(in the rows, 128 means zero)
One turn or mirror swaps these rows in pairs. Which row does each one swap with?
The rows were stretched afterwards, more along some directions than others.
K819: [135 106 145 123 119 117 119 122 123 100 108 108 148 114 108 143 170 111
 164]
K649: [135 139 149 186 116  97 117 106 110  98 119 110 139 132 123 159 180 133
 153]
K329: [131 143 146 149 121 108 129 107 121 140 126 127 121 137 129 156 156 153
 136]
K912: [132 104 139 135 129 120 121 127 103  96 110 108 144 111 125 140 159 110
 158]
K556: [136 143 150 142  97 115 126 110 124 135 130 130 123 145 119 151 142 142
 134]
K609: [124 142 154 154 108 134 134 114 119 135 115 131 125 150 132 151 148 159
 136]
K622: [119 136 157 135 139 104 134 128 130 144 126 113 129 122 125 133 150 129
 145]
K874: [126 130 148 128 133 114 136 126 128 140 121 109 130 128 124 130 147 129
 141]
K796: [134 136 145 148 112 124 132 113 123 138 114 132 125 143 121 147 138 153
 142]
K129: [129 143 162 149 132 103 133 135 135 137 127 107 140 124 117 131 153 132
 148]
K202: [125 153 158 170 109 116 118 109 130 135 127 124 118 147 126 147 157 147
 135]
K761: [133 117 149 152 138 122 122 131 112 112 115 110 139 122 128 129 156 119
 154]
K521: [130 125 139 130 135  89 132 118 135 131 133 116 140 119 127 138 146 109
 146]
K324: [127 109 143 147 138 125 124 119 110 106 106 117 133 117 120 131 172 123
 163]
K624: [139  96 134 138 128 118 118 126 107 106 111 111 143 104 120 139 160 110
 162]
K959: [125 136 150 124 142 101 135 132 131 128 126 108 145 117 125 139 140 127
 138]
K518: [134 146 145 172 108 108 121 116 128 111 129 110 149 134 128 154 148 128
 139]
K302: [122 128 150 118 138 108 133 118 129 135 120  97 143 110 126 135 150 133
 141]
K550: [126 141 154 129 136 111 134 126 128 139 125 116 138 127 125 124 154 138
 149]
K546: [149 137 141 146 104 107 134 106 129 117 119 137 129 136 126 156 154 128
 152]
K618: [132 111 147 137 140 116 123 125 120 100 106 116 143 115 110 137 173 118
 167]
K539: [132 124 146 184 109 102 102 106 101 112 106  99 140 115 120 153 160 119
 150]
K785: [128 109 144 139 136 124 118 128 119 111 110 111 137 113 112 131 169 119
 159]
K108: [129 117 153 124 132 108 124 127 133 129 118  96 146 110 121 143 146 115
 144]
K988: [130 121 144 154 116 126 127  94 116 132 117 127 120 124 131 145 147 142
 146]
K422: [135 109 143 130 127 127 123 131 121 101 111 121 141 132 112 143 149 112
 151]
K458: [127 132 156 172 114 121 117 104 107 104 111  89 152 117 126 150 149 136
 143]
K462: [126 127 146 179 116  96 114  94 104 121 113  89 145 106 125 153 172 132
 147]
K963: [119 119 140 180 113  93 115  95 105 111 115 102 147 111 134 161 171 121
 155]
K284: [132 116 130 158 112 115 119 105 126 128 125 138 124 127 124 157 153 123
 148]
K375: [128 132 150 174 124 113 113 118 106 110 103 107 146 121 114 156 159 125
 154]
K982: [130 147 158 156 102 115 119 106 125 138 121 115 121 142 125 150 150 151
 130]
K733: [141 141 151 165 104 139 133 108 109 123 111 129 120 149 128 141 160 162
 140]
K978: [140 136 142 175 100  98 114 104 103 102 129 115 140 131 127 149 160 122
 149]
K781: [134 100 133 142 130 122 121 122 104 100 107 108 138 116 122 134 164 108
 161]
K889: [129 131 144 123 136 105 133 124 132 134 128 106 140 112 129 127 154 128
 146]
K99: [134 132 140 176 109 105 107 100  95 108 118 101 138 122 140 146 160 134
 143]
K368: [148 148 147 154  97 118 126 111 118 127 119 124 126 144 135 144 139 145
 134]
K30: [128 132 150 115 143 102 136 123 136 133 122 110 143 113 121 136 153 130
 149]
K355: [140 128 145 192 106 108 112 107  93 108 112  91 148 110 132 153 172 128
 149]
K920: [138 147 160 179 104 129 127 117 114 141 116 119 122 141 125 147 160 156
 137]
K972: [128 104 137 142 141 103 123 121 120 107 115 125 132 110 118 142 167 106
 162]
K792: [133 127 133 155 106 109 108 100 105 110 124 103 142 117 142 154 153 127
 137]
K711: [137 117 135 182 108  92 115  99 112  96 110 110 146 117 118 156 168 115
 166]

K988 is swapped with K458
K556 is swapped with K978
K920 is swapped with K355
K375 is swapped with K546

One turn or mirror swaps these rows in pairs. Which row does each one swap with?
The rows were stretched afterwards, more along some directions than others.
K565: [120 136 144 118 110 121 121 122 140 112 135 113 156 142 121 123 135 150
 114 137 139 116]
K160: [122 114 123 146 122 126 142 134 135 108 136 124 135 115 138 148 114 140
 130 149 126 135]
K500: [114 135 113 118 140 113 106 130 138 110 136 125 131 126 117 118 144 116
 118 101 133 119]
K825: [128 152 145 122 131 116 130 125 166 118 131 129 155 124 106 126 144 142
 105 125 137 129]
K560: [116 135 118 122 138 115 111 133 138 102 135 129 136 120 108 121 143 117
 118 100 134 116]
K45: [127 113 124 137 119 116 149 124 138 140 124 135 134 146 142 117 123 110
 117 144 122 126]
K94: [125 120 122 139 130 120 149 120 159 142 120 123 127 137 112 126 149 126
 111 131 134 114]
K374: [136 128 137 132 132 126 130 124 161 122 118 115 140 136 132 148 143 155
 110 148 123 121]
K635: [119 148 137 130 125 110 111 129 154  98 145 105 150 120 111 125 152 142
 119 136 151 123]
K156: [112 128 121 143 125 121 135 123 148 130 122 103 130 132 118 123 138 143
 151 143 131 119]
K717: [138 110 131 136 128 140 151 120 131 124 108 141 132 142 137 138 122 143
 136 137 128 124]
K974: [120 116 119 146 126 122 142 114 153 107 120 135 133 133  86 142 150 126
 118 139 132 103]
K489: [115 130 112 123 140 114 117 129 142 107 132 124 128 122 113 126 143 114
 108 105 127 111]
K731: [128 139 146 120 130 132 140 124 165 136 122 123 126 150 129 105 140 137
 111 123 124 136]
K215: [137 107 131 143 130 130 146 143 159 112 120 116 143 132 123 120 132 127
 105 128 111 107]
K802: [139 109 131 139 129 140 154 122 137 117 102 141 133 142 132 138 124 140
 130 138 121 123]
K241: [125 119 136 151 130 127 148 102 135 123 122 136 129 140 146 132 135 127
 112 136 120 102]
K331: [120 116 112 127 144 114 130 107 132 131 132 139 131 146 112 120 145 134
 130 115 122 125]
K794: [111 126 109 124 139 111 112 129 142 117 138 122 129 124 114 121 140 114
 118 101 129 117]
K354: [121 111 107 131 138 110 136 108 128 135 135 145 132 148 114 126 141 129
 134 123 123 131]
K142: [114 124 118 136 128 114 131 116 156 122 125 109 130 119 148 129 134 122
 109 131 122 121]
K270: [125 111 107 128 141 110 143 108 123 130 137 154 127 141 120 130 134 140
 131 126 126 137]
K757: [132 112 133 141 120 120 139 115 147 124 119 134 134 144 112 120 140 117
 120 129 138  96]
K890: [123 127 113 121 138 115 113 134 144 105 135 125 133 123 115 119 143 114
 120 100 131 118]
K979: [133 137 136 107 130 121 117 117 146 125 111 133 132 126 109 136 134 133
 123 140 123 123]
K290: [127 110 112 132 137 112 135 105 128 128 139 146 133 143 119 129 139 136
 134 126 124 127]
K278: [134 133 142 124 107 120 124 112 138 122 121 132 131 139 118 148 148 124
 120 152 143 106]
K378: [137 113 127 136 130 140 155 121 135 128 109 144 126 143 140 149 124 148
 131 144 129 128]
K623: [133 163 148 126 129 124 117 132 145 110 124 127 140 131 129 136 153 126
 111 142 143 121]
K980: [115 143 137 138 126 118 119 127 127 116 137 122 153 131 124 116 137 144
 115 136 138 122]
K175: [134 125 134 132 114 124 130 130 144 107 127 121 143 123  92 133 150 119
 117 133 138  87]
K824: [118 107 104 132 138 108 137 103 126 134 131 145 131 144 115 129 136 134
 136 128 124 128]
K328: [125 118 132 135 131 126 138 132 116 105 129 132 139 141 110 117 115 126
 130 144 116 105]
K942: [119 111 111 128 139 111 140 100 129 135 130 145 128 148 121 129 137 138
 121 126 118 125]
K379: [120 131 114 121 140 117 118 130 135 111 135 135 128 129 113 118 138 116
 114  96 130 115]
K895: [122 131 113 122 140 117 120 133 135 108 133 138 123 123 118 129 138 117
 117 103 136 118]
K305: [126 119 127 140 125 133 146 144 137 107 137 128 136 116 135 138 117 139
 124 136 130 133]
K896: [125 112 126 146 120 127 140 137 133 108 136 125 133 109 136 139 116 132
 132 140 128 131]
K307: [122 118 105 125 142 108 134 105 129 134 138 144 127 140 114 130 138 138
 129 122 125 133]
K219: [120 135 115 113 142 113 124 141 156 126 124 122 142 131 102 118 139 131
 119 127 121 145]
K558: [117 135 126 146 131 127 135 132 145 124 139 108 109 139 132 140 133 129
 124 149 137 111]
K672: [110 153 143 131 128 124 124 131 152 119 135 110 135 142 135 128 141 143
  99 126 147 118]
K103: [123 142 144 134 125 127 120 137 152 101 123 102 145 137 126 116 145 146
 105 129 135 106]
K29: [121 118 125 140 122 129 138 140 136 110 135 121 140 115 136 143 115 137
 127 140 128 134]
K125: [132 116 129 144 119 116 136 119 157 130 124 119 130 122 114 137 148 134
 115 146 130 106]
K523: [122 110 107 130 141 110 133 105 127 134 135 147 128 142 113 123 142 127
 133 121 123 124]
K95: [138 115 130 137 126 143 149 125 134 123 106 137 133 144 138 141 124 139
 134 140 130 126]
K680: [125 118 127 141 122 130 138 140 133 106 140 124 137 109 134 142 117 136
 132 140 132 131]
K322: [126 115 127 143 118 132 144 138 134 113 139 126 141 117 137 140 114 137
 130 143 129 140]
K149: [102 126 116 132 126 115 130 115 151 106 125 115 145 151 114 130 134 153
 117 144 132 133]
K691: [137 112 130 135 126 138 155 121 136 127 103 140 132 145 138 146 121 143
 129 140 122 125]
K62: [126 118 130 142 121 129 146 142 135 106 137 125 143 116 132 141 115 137
 124 138 124 132]
K218: [125 131 140 128 109 118 130 140 136  93 139 112 153 133 112 108 139 121
 117 137 134 116]
K887: [137 110 130 138 129 141 154 120 133 124 104 141 136 143 131 139 125 142
 133 139 123 123]
K892: [111 145 156 140 113 133 124 132 142 116 135 118 135 128 130 117 128 132
 127 121 135 107]
K150: [129 129 118 133 128 119 121 123 148 136 105 126 131 124 111 126 149 116
 117 128 137 106]
K897: [137 113 132 140 128 138 147 120 130 119 107 138 130 140 137 138 126 144
 137 141 128 125]
K899: [122 124 125 144 132 120 148 123 143 126 121 129 138 152 121 132 124 130
 118 137 134 102]
K76: [115 134 114 120 137 114 110 135 142 109 136 125 135 128 113 119 145 112
 119  99 133 123]
K961: [126 129 130 130 141 129 136 128 130 129 117 148 130 158 113 135 132 128
 119 135 124 113]

K156 is swapped with K892
K979 is swapped with K328
K899 is swapped with K825
K142 is swapped with K241
K62 is swapped with K691
K897 is swapped with K896

